Rotation paths and how fast each direction turns (degrees per step)
Each turn is a multiple of 5 degrees from 10 to 175, or 0.
Each row of a path follows its step; steps can be skipped.

step 0: [ 1.52  2.74  0.88 -1.16 -1.32  0.92  1.20 -0.52 -1.84 -0.07 -0.68  0.48
  0.34 -0.79 -0.49  0.39 -1.90 -0.45 -0.64 -2.09 -0.03  2.09  4.16  4.43
 -0.59 -2.33  1.04 -0.79  0.36  1.04 -1.58 -0.17  1.36  0.57  0.88  1.07
 -0.70  2.93 -0.18 -2.15 -2.33 -0.54 -1.99  1.13 -0.84 -0.20  0.71  2.04]
step 1: [-0.83  1.10 -0.26  0.10 -1.14  0.49 -0.49 -3.75 -0.07 -1.07 -0.97 -0.82
  1.17 -2.54  0.23  0.88 -4.02 -1.23  0.13 -1.37 -1.22 -0.50 -1.85  1.78
 -1.23  1.68 -0.82 -0.40  1.82 -1.87  1.42 -0.81  0.39 -3.28 -0.71  0.73
 -2.45  0.29 -2.32  1.97 -2.02  1.62 -0.14 -1.98 -1.70 -0.68  1.53 -0.41]
step 2: [-1.01 -0.69 -0.52  3.13  0.73  0.28  0.24  1.54  0.81  0.23  0.71  0.95
  0.28  1.05  0.31 -0.57 -1.69 -1.98 -2.25  3.28 -0.26 -2.84 -2.37 -1.45
 -1.68  0.89  0.41 -2.66  0.81 -0.67 -1.97 -1.56 -0.88 -1.37  0.28  0.80
  1.29 -1.76 -2.94 -2.21 -1.28 -0.35 -3.14 -0.83 -1.13  1.02  0.30 -1.16]
step 3: [-0.43  1.70 -1.77  0.33  0.19 -0.53  3.07  1.04  2.11  1.64  2.16  0.95
  0.39 -1.25 -0.05 -2.10 -1.34  0.42 -1.86 -2.47 -0.48 -0.24  0.46 -0.58
  1.47 -1.00 -1.18 -0.32 -0.86 -0.41 -2.75 -1.22 -1.46  1.04  1.64  0.32
  1.19  0.26  1.14 -2.72 -0.33  0.55 -0.64  4.92  1.21 -0.40  2.89 -0.81]
step 4: [-0.31 -2.01 -0.75 -0.12 -2.13  0.76  0.30  0.42  0.87 -1.15 -3.15  0.07
  1.46 -5.89  0.94  1.10  2.08  0.37  0.75 -1.95 -0.43  0.89 -1.13 -0.66
  0.32 -1.30  0.48 -1.38 -0.36 -0.63  0.64  0.93 -0.29 -0.17 -2.75  0.18
 -1.04  2.11 -0.24  0.04 -1.03  1.10  1.37  2.98 -1.41 -1.93  1.69 -1.91]
step 5: [ 1.72 -3.42 -0.96 -0.38 -0.65  0.57 -1.12  1.54 -3.10 -1.34  2.13  3.91
 -0.69 -0.22 -0.48  0.35  1.40  1.87  1.62  2.13  0.56 -1.21 -1.98  0.47
 -1.06  0.67  1.11 -1.89 -0.77 -0.99 -2.65 -1.15 -1.84 -2.41 -0.94 -1.59
 -1.57 -1.25  0.09  2.35 -0.77  0.49  0.26  0.04 -2.35  0.30  0.14 -0.79]
step 6: [-1.74  0.23 -1.01 -1.53  0.04 -2.91 -0.87  0.78 -0.44  1.68  2.86  1.84
 -0.21 -0.15 -2.23 -0.08 -1.75 -0.92  0.79  4.16 -0.44  0.40  0.19  1.21
  1.04 -0.03 -0.50 -0.84  2.28  1.62 -2.30 -0.31  0.83  1.91 -1.14 -1.99
 -0.02 -0.51  4.34 -0.65 -1.50 -0.79  0.99  1.26  2.03  0.69  1.53  0.30]
step 7: [-2.54 -1.10 -1.25  0.13 -0.89  2.32 -2.94 -3.18  0.70 -1.48 -1.46 -0.65
  3.89  0.83  0.47 -1.54 -0.85 -2.01  0.71 -0.19  0.08  1.43  0.64 -1.33
  1.67  0.42  0.77 -0.95 -1.00  0.35 -0.12  0.55 -0.07  0.70 -1.74  0.05
  1.26  1.93  1.64  1.23  0.19 -2.01  1.88  2.54  1.81 -1.66  0.58  2.68]
step 8: [-0.08 -1.56  0.42 -0.48 -2.73  0.08 -0.37 -1.46 -3.20 -0.38 -0.96 -0.16
  0.83 -1.20  0.84 -0.83  0.66  2.80 -0.48  1.20  1.44  0.54  2.61 -1.12
  0.44  2.39  2.33 -1.40 -1.24  0.19 -0.85  0.75  1.10 -1.81  2.04  2.77
  1.59 -1.78 -0.59  0.32 -2.26 -2.91 -0.32 -0.09 -2.57 -1.16 -2.17  0.73]
step 9: [-1.05  0.21  2.50 -2.40 -0.63  0.22  2.66 -1.98  2.33  0.90  2.13 -0.14
 -0.82 -1.29 -2.36 -2.90 -0.77  1.89  1.86  2.79 -1.09  0.65  0.90  0.39
  0.33  3.87  0.52  1.17  1.02  0.05 -1.00  0.24  1.03  0.19  1.23  0.15
 -0.53 -3.39 -1.06  0.69 -0.16  1.31  0.85 -1.38  0.15  0.72  1.45 -1.58]
Speeds:
[-0.40 -0.18 -0.54 -0.46 -0.32  0.13  0.06  0.52  0.14 -0.24  0.81  0.05
  0.40  0.24 -0.68 -0.36  0.37 -0.09  0.02  0.32  0.30 -0.26 -0.07 -0.71
  0.33 -0.68 -1.29  1.04  0.82 -0.22  0.04 -0.21  0.41  0.14 -0.40 -0.58
  0.58 -0.32 -0.74  0.10 -0.48 -0.15 -0.45 -0.75 -0.78  0.13  0.57  0.62] => 95
[ 0.70 -0.37  0.01 -0.82  0.20  0.17  0.46  0.73  0.69 -0.24 -0.50  0.29
  0.74  0.03  0.84 -0.11  0.54 -0.14 -0.59  0.17  0.25  0.26  0.38  0.48
  0.07  0.59 -0.40 -0.08 -0.33  0.06  0.35 -0.67  0.12  0.20  0.34 -1.34
 -0.14 -0.28  0.11 -0.62 -0.01  0.51  0.97  0.18 -0.83  0.41 -0.27 -0.60] => 60
[-0.08  0.32  0.10  0.48 -0.80  0.16  0.29 -0.87  0.71  0.42 -0.09  0.75
 -0.24 -0.30 -0.43  0.07  1.31  0.31  0.26 -0.44  0.48 -0.58 -0.29 -0.15
  0.22 -0.32 -0.44 -0.16 -0.12  0.18 -0.19  0.34 -0.27  0.27  0.01 -0.11
  0.58 -0.48  0.34 -0.06  0.66  1.07 -0.84  0.25 -0.29 -0.07 -0.41 -1.21] => 55
[-1.32 -0.45 -0.07  0.48  0.66 -0.01  0.63 -0.28 -0.26 -0.31  0.01  0.23
 -0.18  0.16  0.22 -0.62 -0.09 -0.31 -1.51 -0.23  0.54  0.67 -0.48 -0.59
  0.43 -0.45  0.63  0.62  0.21  0.20  0.50  0.63 -0.12 -0.50  0.49 -0.30
  0.54 -0.18  0.45 -0.16 -0.33  0.02  0.13  0.69 -0.09 -0.15 -0.65  0.04] => 80
[-0.60  0.06 -0.35  0.09  0.10 -0.57  0.64 -0.24  1.32  0.32 -0.05 -0.31
  0.10 -0.45 -0.82  0.24 -0.09 -0.05  0.16 -0.86 -0.09  0.91  0.21 -0.51
 -0.45  0.45 -0.40 -0.68  0.17  0.04  0.09  0.34  0.63 -0.06 -0.56 -0.41
 -1.07 -0.05  0.26  0.32 -0.21  0.72  0.22  0.00  0.28  0.47 -0.35  1.07] => 125
[ 0.86 -0.29 -0.88 -0.60  0.32 -0.01  0.24  0.09 -0.02 -0.12  0.75 -0.48
 -0.43  0.10 -0.23 -0.65  0.49  0.90 -0.71  0.33  0.01  0.12 -0.08  0.67
 -0.23 -0.12 -0.26 -0.34 -0.35  1.24 -0.61 -0.26 -0.25 -0.13  0.40  0.76
 -0.10 -0.28  0.40 -0.30 -0.74  0.29 -0.90 -0.10  0.20  0.14 -0.73  0.59] => 125
[ 0.29  1.58  0.57 -0.16 -0.29  0.00  0.49 -0.41  0.14 -0.39 -0.60 -0.03
  0.51  0.62 -0.40 -0.49 -0.22 -0.16 -0.22 -0.13 -0.73 -0.21  0.32  0.21
 -0.25  0.01  0.85 -0.01 -0.13  0.15  0.60 -0.28  0.48 -0.55 -0.21  0.01
  0.52 -1.35 -0.74 -0.31 -0.70  0.44 -0.31 -0.17  0.14 -0.52 -0.01  0.30] => 40
